Each row of this table is followed by its label. One hidden rule gives the labels. It looks at one to three of the table's principal directions, none of them among the few with the most spread.
[ 0.25  0.64  0.01  0.24 -0.38 -0.5  -0.85  0.16 -0.87 -0.42  0.02 -0.44
 -0.12 -0.73  0.01  0.03  0.68  0.64  0.11 -0.07 -0.69 -0.74  0.01 -0.21
 -0.51  0.17  0.82 -0.3 ] j684
[-0.82  1.02  0.98  1.75  0.63  0.49  0.22  0.36  0.27  0.19 -0.95  2.5
 -0.58 -1.33 -0.85 -1.84 -1.42  0.69 -0.16 -1.11  1.69 -0.05  0.13 -1.4
 -0.55 -1.26 -1.07  1.2 ] j958
[-0.3   0.35 -0.55 -0.11 -0.37 -0.56 -1.43 -0.39 -0.87  1.54  0.48 -0.97
  0.54  0.33  0.67 -0.77  0.35  0.33  0.94  0.3  -1.97 -0.08  0.55  0.58
 -0.48  0.47  1.78 -0.18] j684
[ 0.14 -0.87 -1.42 -0.04  0.31  0.26  0.55  0.03 -0.36 -0.78 -0.61 -1.23
 -0.1   0.54  0.1   1.61  1.29 -0.42  0.34  1.25 -0.15 -0.71 -0.73  0.4
 -0.33  1.29  0.57 -0.32] j65
[ 2.06 -1.23  1.41 -1.54  0.38  0.66  1.14  1.11  0.43 -1.16  1.46 -0.85
 -0.13  0.65  1.45  3.01 -0.11 -1.66 -1.81 -0.33  1.07  0.08 -1.94 -0.04
  0.75  1.38 -0.44 -0.68] j65
[-0.51  0.91  0.42  0.34  0.68  0.92 -0.02  0.7  -0.43  1.34 -0.4   0.81
 -0.78 -0.89 -0.41 -1.39 -1.    0.65 -0.66 -0.52  0.2   0.21 -0.01 -0.2
 -0.35 -1.33  0.04  0.34] j511
[ 1.07 -0.35  1.77 -0.93 -0.55 -0.88 -1.21  0.26 -0.48  0.18  1.24 -0.35
 -0.59 -0.72  1.35 -0.6  -1.51  0.9  -0.75 -0.28 -1.14  0.94  0.33  1.
  1.25  0.17 -0.25 -1.26] j511
[ 0.82 -0.27  1.8  -0.21 -0.03 -0.6   0.01  0.36  0.62 -0.15  0.82  0.53
 -0.61 -0.7   0.83 -0.13 -1.34  0.42 -0.87 -0.68  0.15  1.19  0.    0.21
  1.42  0.54 -0.53 -0.64] j511
[ 0.21  0.27  1.09  0.05  0.37 -0.24  0.76  0.01  0.84  0.2  -0.11  0.82
 -1.1  -1.64 -0.79 -1.04 -1.24  1.06 -1.47 -0.67  0.03  1.65  0.28  0.42
  2.26  0.08 -1.26 -0.44] j65
[-0.12  0.7  -1.14  0.03  0.85 -0.2   0.32  0.31 -0.41  0.11 -0.09 -0.88
  0.42  0.59 -0.23  0.72  0.73 -1.11  0.71  0.47  0.18 -1.12  0.25 -0.23
 -0.93  0.65  0.89  0.15] j65
[ 1.14  0.88  1.81 -1.02  0.5  -0.48 -0.92  0.58 -0.69  1.19  1.54 -0.02
 -0.37 -0.76  0.92 -1.23 -2.13 -0.06 -1.19 -0.9  -0.57  0.6   0.44  0.53
  0.78 -0.34 -0.32 -0.58] j65
[ 0.76 -1.09  0.75 -2.14 -0.49  0.15 -0.26 -0.15  0.42  0.81  2.13 -1.47
  1.82  1.74  1.93  1.81 -0.02 -1.79 -0.39 -0.36 -0.81 -0.03 -0.73  0.13
  0.85  1.71  0.18 -0.47] j511
[ 0.3   1.31 -0.17 -0.59 -0.71 -1.25 -1.12 -0.83 -0.08 -0.72  0.02 -0.34
 -0.59 -1.92 -0.21 -0.7   0.88  1.72 -1.15 -0.38 -1.28  0.18  1.03  0.03
  1.09 -0.39  0.26 -1.33] j65
[ 0.28 -0.64 -0.88  0.21 -0.4  -1.03 -1.26 -0.11 -1.37 -0.51 -0.49 -1.13
 -1.02  0.03  0.6  -0.42  0.19  1.19  1.21  1.72 -1.44  0.04  0.72  1.67
 -0.61 -0.09  1.08 -1.07] j65
[-1.01  0.12  0.36  1.34  1.27  0.87  2.26  0.51  1.47 -0.32 -1.54  2.02
 -1.06 -1.14 -1.64 -0.61 -1.19  0.34 -0.71 -0.47  2.3   0.76 -0.09 -0.79
  1.1  -0.28 -2.04  0.73] j65
[-1.52 -0.53 -0.72  1.79  0.28  1.12  0.62 -1.2   0.86  1.1  -1.48  1.77
  0.49 -0.43 -0.82 -1.31  0.04  0.53  0.19 -0.35  0.24  0.45 -0.82 -0.95
  0.31  0.7  -0.7   1.64] j684
[ 0.77 -1.38  0.38 -1.3   0.08  0.69  1.55  0.46  1.29 -0.74  1.12 -0.78
  1.01  1.89  0.9   3.02  0.57 -2.24 -0.45 -0.12  1.25 -0.03 -1.25 -0.35
  0.42  1.34 -0.32 -0.05] j65
[-0.67  1.24 -1.43  1.44  0.5   0.23 -0.44 -0.67 -0.68  0.66 -1.01  0.82
  0.18 -0.17 -1.   -1.45  0.7  -0.03  0.75  0.01  0.09 -0.79  0.23 -0.68
 -1.79 -0.98  0.77  1.38] j684
[-1.55  1.35 -0.59  2.2   1.49  0.85  1.62 -0.96  1.52  1.91 -1.24  2.35
  0.52 -1.04 -2.06 -1.87 -0.28 -0.35 -0.4  -1.42  1.02  0.67 -0.23 -1.65
  0.72  0.79 -0.66  2.31] j65
[-0.1   0.78 -0.41  1.17  1.13  0.65  0.69  0.17  0.02  0.24 -1.    1.39
 -1.04 -0.47 -0.95 -1.16 -0.5  -0.03 -0.32 -0.07  1.29  0.34 -0.02 -0.26
 -0.91 -1.52 -0.21  0.97] j684
[-0.25  2.13  0.2   2.23  0.38  0.05 -0.94 -0.05 -0.96 -0.39 -1.26  2.42
 -0.92 -1.95 -1.21 -2.45 -0.27  1.18 -0.11 -0.97  1.17 -0.91  0.23 -1.54
 -2.07 -2.38 -0.08  1.37] j511
[-0.59  0.42  1.81  0.43  0.17 -0.45  0.86 -0.59  2.23  0.67  0.33  2.1
  0.25 -1.2  -0.47 -1.48 -1.83  0.4  -1.02 -1.82  0.87  1.74  0.69 -0.9
  2.62  0.55 -1.97  0.38] j958
[ 0.89 -0.89  1.56 -0.14 -0.65 -0.48 -0.48  0.25 -0.24 -0.1   1.02  0.22
  0.11  0.64  0.58 -0.31 -1.33 -0.25  0.41 -0.17 -0.09  0.71 -0.05  0.75
  0.18 -0.19 -0.61  0.11] j958
[-0.53  0.05  0.64  0.69 -0.72 -1.2   0.32  0.15  0.59 -1.2  -0.95  0.74
 -1.52 -1.35 -1.5  -1.36 -0.79  2.15  0.39  0.28  0.07  1.38  1.65  1.
  1.4  -1.23 -1.18 -0.86] j684
[-0.69 -0.59  0.23 -0.21 -0.38 -0.41 -0.26  0.13  0.28  0.18 -0.16 -0.44
 -0.29 -0.42  0.64  0.02 -0.3   1.17  0.29  0.35 -0.81  0.45  0.52  0.43
  1.09  0.87  0.15 -1.07] j65
[-1.87 -0.43  0.88  1.18  0.23  0.62  1.27 -0.5   1.98  1.   -1.08  2.19
 -0.06 -1.19 -0.97 -1.61 -1.55  1.23 -0.37 -0.98  0.74  1.56  0.22 -0.73
  2.3   0.55 -2.06  0.65] j684
[-0.7   0.   -0.27 -0.67  0.16  1.38  1.16 -0.71  1.47  0.86  0.34  0.46
  1.84  0.77 -0.35  0.87  0.68 -1.52 -0.91 -1.19  0.77 -0.29 -0.96 -1.52
  0.61  0.64 -0.87  1.12] j511
[ 1.03  0.16 -0.21 -0.58  0.57 -0.78  1.37 -0.71  1.44  0.15  1.2  -0.25
  0.96  1.46 -0.56  0.69  0.1  -2.41 -0.16 -0.37  0.6   1.05  0.38  0.32
  0.92  0.83 -0.32  0.64] j65
[-0.95 -0.61  0.36  0.28 -0.63  0.35 -0.33 -0.54  0.67  0.54  0.02  0.66
  1.07  0.32  0.64 -0.14 -0.06  0.16  0.46 -0.51 -0.07 -0.03 -0.26 -0.86
  0.17  0.63 -0.21  0.47] j684
[-0.48  1.61 -0.18  2.36  1.07  0.09  0.98  0.18  0.24 -0.45 -1.44  2.17
 -0.87 -1.22 -2.09 -1.46 -0.23  0.17  0.14 -0.69  1.91 -0.17  0.27 -1.21
 -1.02 -1.2  -0.49  1.58] j958
[-1.21 -1.58 -0.39 -0.46 -0.05  0.59  1.29 -0.64  1.57  0.61 -0.16 -0.17
  1.23  1.1   0.04  0.8  -0.12 -0.66  0.37  0.2   0.08  0.55 -0.23  0.
  1.69  1.74 -1.18  0.15] j958
[-0.62 -0.35  0.9   1.21  0.67 -0.44  1.24  0.4   0.9   0.06 -0.53  1.29
 -0.43 -0.15 -1.   -1.08 -1.94 -0.01  0.81 -0.06  1.2   1.    0.76  0.27
  1.04  0.34 -1.62  0.57] j65
[ 0.41  0.02  1.65 -1.7  -0.24  0.1  -1.33  0.84 -0.86  1.31  1.76 -0.84
  0.67  0.31  1.82 -0.05 -1.51 -0.27 -0.42 -0.6  -0.94 -0.38  0.01  0.17
  0.2   0.1   0.11 -0.8 ] j65
[ 0.06  0.64  0.42  0.17  0.55 -0.17 -0.86 -0.12 -0.62  1.42  0.49  0.22
  0.34 -0.38  0.6  -1.2  -1.01 -0.15 -0.06 -0.49 -0.66 -0.12  0.09 -0.17
 -0.06  0.54  0.29  0.34] j684
[ 0.59  0.05  0.94 -0.8  -0.46  0.38 -0.54  0.05  0.05  0.7   1.31  0.17
  0.85  0.97  0.81  0.1  -0.33 -0.98 -0.31 -0.84  0.09  0.13 -0.34 -0.27
 -0.6  -0.85  0.2   0.45] j511
[ 0.97 -1.05  0.77 -0.48  0.71  0.38  1.29  0.34  1.    0.14  1.08 -0.28
  0.65  1.05  0.98  1.89 -0.32 -1.94 -0.62 -0.4   0.8   0.46 -1.29 -0.25
  0.9   2.2  -0.18  0.28] j65
[ 1.12 -1.65  0.93 -3.64 -1.45 -0.79 -1.88  0.3  -0.64  1.44  3.07 -3.25
  1.16  2.46  3.26  1.39 -0.59 -0.79  0.41  0.83 -2.89  0.76  0.62  2.39
  0.82  0.69  1.45 -2.25] j684
[ 0.88 -0.7   0.9  -1.92 -1.1  -0.37 -1.55  0.24 -0.86  0.16  1.87 -1.64
  1.12  1.18  2.03  1.11 -0.06 -0.62  0.2   0.04 -1.3  -0.65 -0.15  0.5
 -0.22  0.44  0.6  -0.99] j65
[ 0.65 -0.81 -0.23 -0.81 -0.31 -0.49 -0.19  0.31 -0.38 -0.32  0.75 -1.6
  0.28  1.1   0.91  1.47  0.61 -0.66  0.62  0.78 -0.74 -0.2  -0.16  0.82
 -0.13  1.07  1.   -0.73] j511
[ 1.51 -1.83  1.98 -1.76 -1.15  0.02 -1.66  0.89 -1.39 -0.01  1.79 -1.01
 -0.14  1.27  2.4   0.34 -1.73 -0.01  0.09  0.53 -0.92  0.37 -0.41  1.66
 -0.36 -0.89 -0.21 -1.09] j684
[ 0.96 -0.33 -0.59 -1.43 -0.05  0.49 -0.54  0.25 -0.95  0.09  1.05 -2.01
  0.9   1.03  1.44  2.23  1.45 -1.29 -0.41  0.32 -0.87 -1.31 -1.28 -0.09
 -0.8   1.32  1.5  -0.48] j511
[-1.16  1.56 -0.51  1.02  1.04  0.72  1.81 -1.29  2.21  1.18 -0.48  2.14
  1.36 -0.4  -2.04 -1.01  0.27 -1.3  -0.92 -1.91  1.56  0.39 -0.04 -2.13
  0.9   0.28 -1.24  2.18] j65
[ 1.72 -0.73  1.63 -1.37 -0.16 -0.74  0.14  0.76 -0.06 -1.08  1.21 -0.79
 -0.92 -0.31  0.8   0.87 -1.14  0.03 -1.15  0.06 -0.1   0.91 -0.02  1.22
  1.56  0.35 -0.88 -1.46] j684
[-0.61 -0.7   0.19  0.61 -0.47 -0.38 -0.46 -0.18 -0.29  0.84 -0.3   0.36
 -0.34  0.49 -0.38 -1.79 -1.23  0.8   1.4   0.67 -0.73  1.11  0.97  1.38
  0.01 -0.97 -0.26  0.25] j958
[ 0.81  0.15  1.92 -0.42  0.81  0.04  0.21  1.12 -0.2   0.26  0.54  0.27
 -1.15 -1.61  0.6  -0.27 -1.93  0.62 -1.65 -0.68  0.17  0.62 -0.41  0.18
  1.6   0.68 -0.89 -0.85] j511
[-0.9  -0.27 -0.26 -0.16 -0.22  0.59 -0.59 -0.13 -0.04  0.7  -0.26 -0.03
  0.29 -0.05  0.9  -0.07  0.13  0.63  0.1   0.06 -0.45 -0.33 -0.17 -0.42
 -0.2   0.13  0.45 -0.25] j684
[ 1.47 -0.59  0.04 -1.29  0.1  -0.4   0.07  0.95 -0.71 -1.16  1.   -1.67
 -0.2   1.26  0.95  1.97  0.25 -1.29  0.15  0.92  0.22 -0.59 -0.18  0.92
 -0.66  0.17  0.51 -0.96] j684
[ 0.38  0.78 -1.01  0.22  0.72 -0.3   0.02 -0.36 -0.09  0.07  0.12 -0.26
  0.35  0.43  0.11  0.37  0.85 -1.1   0.17  0.1   0.22 -0.57  0.02 -0.43
 -0.92  0.41  1.03  0.43] j65
[-1.27  0.47 -3.    1.35  1.1   1.45  1.4  -0.69  0.25  0.22 -1.58  0.33
  1.26  1.57 -1.52  0.8   2.22 -2.04  1.22  0.56  1.46 -1.74 -0.8  -1.46
 -2.46  0.    0.69  2.26] j511
[ 1.58 -0.17  1.53 -1.66 -0.89 -0.27 -1.61  0.61 -1.09 -0.29  1.91 -1.02
  0.39  0.38  1.91  0.87 -0.32 -0.38 -0.68 -0.46 -0.74 -0.56 -0.5   0.2
 -0.48 -0.3   0.48 -0.9 ] j511
[-1.47 -0.69 -0.83  0.12 -0.16  0.72  0.52 -1.03  0.87  1.12 -0.57  0.26
  1.15  0.5  -0.48 -0.42  0.2  -0.03  0.41  0.03 -0.43  0.27 -0.08 -0.23
  0.88  0.8  -0.73  0.67] j958
[-1.21  1.7  -0.96  3.31  1.15  0.25  0.72 -0.67  0.35 -0.45 -2.45  2.99
 -0.83 -1.79 -2.27 -2.24  0.13  0.81  0.31 -0.62  1.96 -0.42  0.19 -1.83
 -1.25 -1.11 -0.65  2.06] j511
[ 0.16 -0.77 -0.84 -0.84  0.24  0.98  0.11  0.73 -0.73 -0.6   0.35 -1.35
  1.19  1.91  1.18  2.54  1.09 -1.94  0.73  0.74  0.78 -2.19 -1.15 -0.67
 -1.96  0.67  0.67  0.15] j684
[ 1.03 -0.29 -0.06  0.28  0.07  0.37  0.09  0.24 -0.52 -1.41  0.04  0.01
  0.14  0.4   0.36  1.44  0.86 -0.99 -0.19  0.05  1.02 -1.18 -1.28 -0.73
 -1.35  0.22  0.12  0.49] j958
[-1.71  0.66 -2.31  1.02 -0.32 -0.42 -0.26 -0.69 -0.13 -0.39 -2.06 -0.39
 -0.68 -1.12 -1.25 -0.57  1.98  2.02  0.95  1.04 -1.03 -0.45  1.03  0.03
 -0.27 -0.17  1.19 -0.55] j958
[-1.82 -0.4  -1.04  0.59  0.16  0.08  0.21 -0.81  0.9   0.97 -0.99  0.64
  0.42  0.51 -0.18 -1.17 -0.43  0.39  1.21  0.53  0.02  0.43  1.04  0.
  0.26 -0.04 -0.36  0.33] j958
[-0.7  -0.55 -2.45  0.11 -0.45  0.36  0.3  -1.31  0.16 -0.51 -0.69 -0.89
  1.62  1.54 -0.57  1.34  2.57 -1.13  1.14  0.85 -0.25 -1.27 -0.5  -0.48
 -1.05  0.85  0.58  0.86] j511
[ 1.41 -0.09  2.24 -0.65 -1.36 -0.54 -2.31  1.18 -1.89 -0.84  1.2  -0.52
 -0.78 -1.01  1.77  0.09 -0.68  1.5  -0.46 -0.38 -1.06 -0.55 -0.45  0.32
 -0.68 -0.75  0.71 -1.3 ] j684
[-0.4  -1.97 -1.39 -1.97 -0.89 -0.01 -0.03 -1.05  0.64  0.46  0.75 -2.72
  1.76  1.52  1.56  2.53  1.84 -0.6   0.27  1.06 -2.21 -0.13 -0.61  0.71
  1.66  3.3   0.87 -1.28] j65
[ 1.18 -0.97  1.13 -0.95 -0.3  -0.48  0.41  0.38  0.45 -0.89  1.2  -0.54
  0.21  0.82  0.74  1.32 -0.52 -0.96 -0.25 -0.04  0.37  0.47 -0.26  0.52
  0.82  0.7  -0.64 -0.53] j511
[-1.1  -1.55 -1.89 -0.4   0.33  1.15  0.83 -0.45  0.48  0.22 -0.44 -1.42
  1.83  1.57  1.05  2.71  1.86 -1.44  0.73  0.89 -0.14 -1.59 -1.5  -0.93
 -0.13  3.2   0.63  0.2 ] j684
[-0.66 -0.14 -0.29  0.31  0.1   0.74  0.92 -0.85  1.46  0.32  0.1   0.79
  1.81  0.79 -0.12  0.9   0.84 -1.48 -0.1  -1.02  0.97 -0.45 -0.9  -1.76
  0.14  1.31 -0.47  1.34] j65
[ 1.18 -0.87 -0.67 -2.23  0.03 -0.38  0.04 -0.02  0.17  0.43  1.94 -2.62
  1.33  2.41  1.84  2.62  1.03 -2.38  0.21  0.72 -0.96 -0.16 -0.28  0.89
  0.09  1.81  1.54 -0.88] j65
[-0.24  0.72 -0.25  1.13  0.66  0.46 -0.62  0.15 -0.97  0.47 -0.62  0.63
 -0.15 -0.72  0.16 -0.71 -0.03  0.22  0.11 -0.18  0.16 -1.01 -0.57 -0.9
 -1.32  0.06  0.64  0.72] j958
[ 1.25 -0.58  1.52 -0.42 -1.21 -1.16 -1.88  0.27 -1.35 -1.01  0.41 -0.55
 -1.55 -1.77  1.14 -0.67 -0.79  2.47 -0.69  0.34 -1.77  0.65  0.15  1.38
  1.01 -0.08  0.02 -1.85] j958
[-0.84 -0.03  1.09  2.13  0.42  0.83  0.37 -0.46  0.57  0.28 -1.24  2.77
 -0.27 -1.86 -0.64 -1.76 -1.28  1.18 -0.68 -1.22  1.07  0.34 -0.96 -1.52
  0.71  0.49 -1.71  1.41] j684
[-0.35  0.26 -2.07 -0.13  0.34  0.15  0.25 -0.71  0.01  0.05 -0.28 -0.84
  1.    1.28 -0.25  0.87  1.68 -1.33  0.77  0.67  0.   -1.01  0.03 -0.31
 -1.17  0.32  0.94  0.52] j65
[-0.31 -0.99 -0.7   0.43 -0.73  0.22 -0.1  -0.52  0.09 -0.25 -0.36 -0.04
  0.44  1.08  0.01  0.34  0.85 -0.1   1.03  0.6  -0.15  0.04 -0.31  0.22
 -0.78 -0.16  0.39  0.49] j684
[ 0.79  0.78  2.77  0.66  0.58 -0.19  0.01  1.57 -0.54  0.19  0.32  1.46
 -1.73 -1.93 -0.37 -1.74 -2.8   1.13 -1.08 -1.09  0.75  0.98  0.16  0.26
  0.75 -1.06 -1.17 -0.14] j511
[ 1.04 -1.02  1.16 -0.9   0.41 -0.2   0.83  1.06  0.16 -0.01  0.76 -0.73
 -1.07  0.26  0.48  0.65 -1.4  -0.22 -0.58  0.47  0.    1.38 -0.07  1.6
  1.39  0.44 -0.47 -1.02] j511
Here are more rows. What is the label of each one?
[ 1.5   1.13  2.25 -0.59 -0.82 -1.   -3.2   1.18 -2.86  0.98  1.55 -0.23
 -1.26 -0.81  1.23 -2.61 -2.27  1.51  0.09 -0.26 -1.74  0.21  1.07  1.55
 -1.43 -2.91  1.03 -0.87] >> j684
[-0.08  1.31  0.    0.73 -0.08 -0.15 -0.57  0.18 -0.65 -0.53 -0.79  0.8
 -1.16 -1.57 -0.9  -1.24  0.17  1.44 -0.44 -0.27  0.14 -0.19  0.47 -0.29
 -0.67 -1.75  0.15 -0.05] >> j958
[ 1.48 -1.99  0.61 -2.44 -0.15  0.3   0.2   0.68 -0.04  0.25  1.97 -2.31
  0.57  2.04  2.22  2.63 -0.2  -1.68 -0.46  0.74 -0.76  0.41 -1.04  1.42
  0.77  1.61  0.49 -1.25] >> j65
[ 0.47  0.06  0.04 -1.02  0.92  0.03  1.23 -0.03  1.12  0.63  1.02 -0.6
  0.81  0.66  0.31  1.25 -0.07 -1.78 -0.85 -0.48  0.35  0.35 -0.28 -0.23
  1.27  1.69 -0.16 -0.06] >> j65
[-0.06  0.13 -1.14  0.02  0.04 -0.14  0.32 -0.09  0.   -0.77 -0.46 -0.72
 -0.08  0.11 -0.31  1.06  1.42 -0.09  0.19  0.56 -0.01 -0.56 -0.05 -0.09
 -0.37  0.38  0.72 -0.28] >> j958
[ 0.16  0.    0.24 -0.6  -0.69 -0.69 -1.41 -0.41 -0.72 -0.27  0.25 -0.55
  0.03 -0.8   0.78 -0.44 -0.11  1.09 -0.2   0.13 -1.26 -0.34  0.39  0.28
  0.54  0.29 -0.11 -0.99] >> j511
[-0.73  1.71  0.24  1.51  0.97  0.42  1.16  0.66  0.44  0.06 -1.42  1.85
 -1.57 -1.95 -2.21 -1.65 -0.63  1.14 -0.78 -0.81  1.4   0.54  0.49 -0.68
  0.11 -1.73 -0.68  0.65] >> j65
[ 1.54 -0.6   1.61 -1.12 -0.31 -0.24 -2.32  1.06 -2.25 -0.3   1.15 -1.05
 -0.78 -0.68  2.81  0.28 -1.27  0.88 -0.64  0.36 -1.16 -0.86 -0.69  0.67
 -0.57  0.25  0.58 -1.62] >> j684
[ 0.76 -1.21  1.6   0.26  0.59 -0.11  0.76  0.68  0.26  0.42  0.47  0.63
 -0.84  0.27  0.27 -0.61 -2.43 -0.29 -0.05  0.12  0.52  1.66 -0.13  1.25
  1.12  0.31 -1.2   0.09] >> j958
[-0.67 -1.17  0.18  0.32 -0.26  0.63  0.02 -0.32  0.28  1.15  0.    0.65
  0.62  1.35  0.23 -0.84 -0.99 -0.37  1.02  0.22  0.04  0.73 -0.06  0.46
 -0.29 -0.46 -0.48  0.91] >> j684
[ 1.49  0.8   1.48  0.48  0.41 -0.04 -1.6   1.39 -2.28 -0.4   0.26  0.37
 -1.67 -1.56  1.04 -0.85 -1.23  0.97 -0.79 -0.21  0.03 -0.75 -0.61  0.05
 -1.53 -1.18  0.65 -0.41] >> j958
[-0.92 -1.58 -0.87  0.39 -0.68 -0.57 -0.09 -0.73  0.37 -0.2  -0.83 -0.43
 -0.09  0.52  0.2  -0.16  0.15  0.99  1.41  1.36 -0.92  0.73  0.63  1.13
  0.73  0.87 -0.06 -0.56] >> j684
[ 0.43  0.32 -0.97  0.66  0.95  1.21  1.14 -0.19  0.03  0.07  0.06  0.63
  1.37  1.92 -0.8   0.88  0.85 -3.    0.42 -0.33  1.91 -1.22 -1.25 -1.23
 -2.31 -0.41  0.01  2.4 ] >> j511
[ 0.05 -0.81 -1.53 -0.27 -1.11 -0.47 -1.76  0.01 -2.16 -1.34 -0.78 -2.03
 -0.49  0.09  0.72  0.81  1.68  1.4   1.29  2.01 -1.78 -1.53  0.04  1.11
 -1.47 -0.01  1.44 -1.33] >> j684
[ 1.26 -0.5   1.02 -0.69  0.67  0.22  0.94  1.01  0.35 -0.89  0.91 -0.25
 -0.08  0.58  0.91  1.87 -0.49 -1.49 -0.8  -0.24  1.39 -0.2  -0.91 -0.31
  0.11  0.79 -0.41 -0.26] >> j511
[ 0.56 -0.15 -0.36 -0.23 -0.98 -0.63 -0.92 -0.08 -0.61 -1.28  0.15 -0.71
 -0.12  0.38  0.45  0.71  1.14  0.28  0.56  0.55 -0.39 -0.51  0.19  0.29
 -1.06 -0.68  0.9  -0.55] >> j511
[-0.74  0.44  0.13  0.42 -0.42 -0.4  -0.66  0.22 -0.35 -0.18 -1.14 -0.06
 -1.67 -2.71 -0.3  -0.94  0.18  3.19 -0.8   0.14 -1.41  0.5   0.44  0.34
  1.42  0.2   0.39 -1.54] >> j511
[-0.85  0.18 -0.04  1.33  0.46  0.99  1.18 -0.19  0.89  0.12 -1.22  1.64
 -0.32 -0.94 -1.28 -0.59  0.02  0.47 -0.6  -0.68  1.1   0.38 -0.67 -1.03
  0.36 -0.12 -0.86  1.08] >> j958
[ 1.31  0.23 -0.53 -0.57 -0.64 -0.49 -0.78  0.66 -1.43 -1.72  0.38 -1.36
 -0.42  0.74  0.2   1.37  1.44 -0.41  0.52  0.85 -0.06 -1.18 -0.03  0.53
 -2.06 -1.3   1.3  -0.58] >> j958
[-0.34 -0.39 -1.31  0.51 -0.12  0.19  0.1  -0.71 -0.03 -0.36 -0.82 -0.02
  0.08  0.47 -0.39  0.08  1.01 -0.01  0.58  0.73 -0.05 -0.21 -0.15  0.11
 -0.65 -0.15  0.23  0.41] >> j65
[-0.5   0.15  0.67  0.27  0.44  0.7   1.04 -0.22  1.29  1.1   0.26  1.45
  0.72  0.5  -0.62 -0.75 -1.04 -0.99 -0.3  -1.11  1.15  0.8  -0.08 -0.7
  0.46 -0.44 -1.13  1.29] >> j511
[ 0.95  1.46  0.59 -0.17 -0.12  0.03 -1.65  0.72 -1.74  0.19  0.51 -0.04
 -0.76 -0.88  0.54 -0.76  0.02  0.61 -0.67 -0.49 -0.5  -0.76 -0.12 -0.18
 -1.72 -1.84  1.31 -0.21] >> j958
[ 0.15 -0.26  0.68 -0.85  0.57  0.01  0.62  0.14  0.97  0.62  0.85  0.
  0.35  0.51  0.8   0.4  -1.02 -0.94 -0.52 -0.37  0.46  0.65  0.14 -0.02
  1.08  0.7  -0.54 -0.27] >> j684
[ 0.27  0.77  0.63  0.44 -0.56 -0.35 -0.3  -0.45  0.32 -0.31  0.29  0.98
  0.35 -0.33 -0.58 -0.69  0.12  0.02 -0.19 -1.    0.36  0.15  0.18 -0.68
 -0.22 -0.85 -0.28  0.69] >> j958
[ 1.18  0.5  -0.44  0.07  0.3  -0.5  -1.3   0.95 -2.28 -1.34 -0.21 -0.84
 -1.28 -0.17  0.67  0.18  0.19  0.24  0.49  1.19  0.05 -1.48  0.14  0.62
 -2.33 -1.28  1.05 -0.71] >> j511
[ 0.42  1.25  1.32  0.21 -0.45 -0.7  -1.76  1.06 -1.53  0.35  0.23  0.43
 -1.71 -1.25  0.1  -2.18 -1.39  1.9   0.06 -0.16 -0.67  0.47  1.24  0.9
 -1.01 -2.82  0.8  -0.74] >> j684
[-0.87  0.86 -0.9   1.7   0.24 -0.22  0.56 -0.68  0.62 -0.84 -1.61  1.36
 -0.51 -1.28 -1.53 -0.82  0.79  0.93  0.1  -0.19  0.82 -0.11  0.34 -0.99
 -0.06 -0.25 -0.35  0.66] >> j684
[-1.72 -0.73 -0.88 -0.67 -0.57  0.78 -0.04 -0.64  0.45  1.9   0.07 -0.59
  1.69  1.56 -0.05 -0.27  0.22 -0.41  1.16  0.24 -1.03  0.03  0.34  0.2
  0.18  0.22  0.05  0.48] >> j958
[ 0.29 -1.29  1.58 -0.6  -0.14  0.38  0.2   0.75  0.28  0.85  0.78  0.08
 -0.43  0.54  0.9  -0.16 -1.8   0.09 -0.18  0.   -0.11  1.44 -0.21  1.08
  0.93 -0.12 -0.52 -0.38] >> j684
[-1.77  0.72  0.61  2.62  0.43  0.52  0.72 -0.26  1.02  0.63 -1.78  3.31
 -0.72 -1.41 -1.83 -2.96 -1.57  1.41  0.43 -0.98  1.59  0.95  0.61 -1.1
  0.02 -1.59 -1.51  1.7 ] >> j684
[ 0.6  -0.61 -0.92 -0.75 -0.36 -0.19  0.11 -0.68  0.28 -0.64  0.37 -1.2
  0.56  0.6   0.51  1.67  1.65 -0.61 -0.3   0.41 -0.65 -0.15 -0.61  0.14
  0.34  1.33  0.69 -0.45] >> j958
[-0.95 -0.6   0.37 -0.06 -0.82  0.63 -0.09 -0.82  1.17  0.19 -0.27  0.78
  0.62 -0.67  0.49  0.04  0.36  0.99 -0.75 -0.81 -0.26  0.37 -0.59 -1.04
  1.25  0.71 -0.61 -0.05] >> j684
[ 1.92 -1.31  0.14 -1.78 -1.25 -0.2  -1.47  0.8  -1.92 -1.4   1.65 -2.76
  0.69  1.72  2.16  3.01  1.5  -1.07  0.47  1.   -1.17 -1.67 -1.3   0.78
 -1.65  0.77  1.69 -1.13] >> j958
[ 0.29 -1.    0.4  -1.1  -0.25 -0.45  0.07  0.14  0.42  0.64  1.19 -0.95
  0.62  1.68  0.95  0.58 -0.7  -1.01  0.76  0.45 -0.46  0.81  0.54  1.11
  0.5   0.45  0.19 -0.47] >> j511
[ 1.04  1.55  0.8  -0.11  0.28 -0.56 -1.4   0.9  -1.49  0.39  0.6   0.1
 -1.34 -0.76  0.38 -1.42 -0.95  0.62 -0.37 -0.19 -0.29  0.07  0.8   0.57
 -1.36 -2.31  1.12 -0.48] >> j65
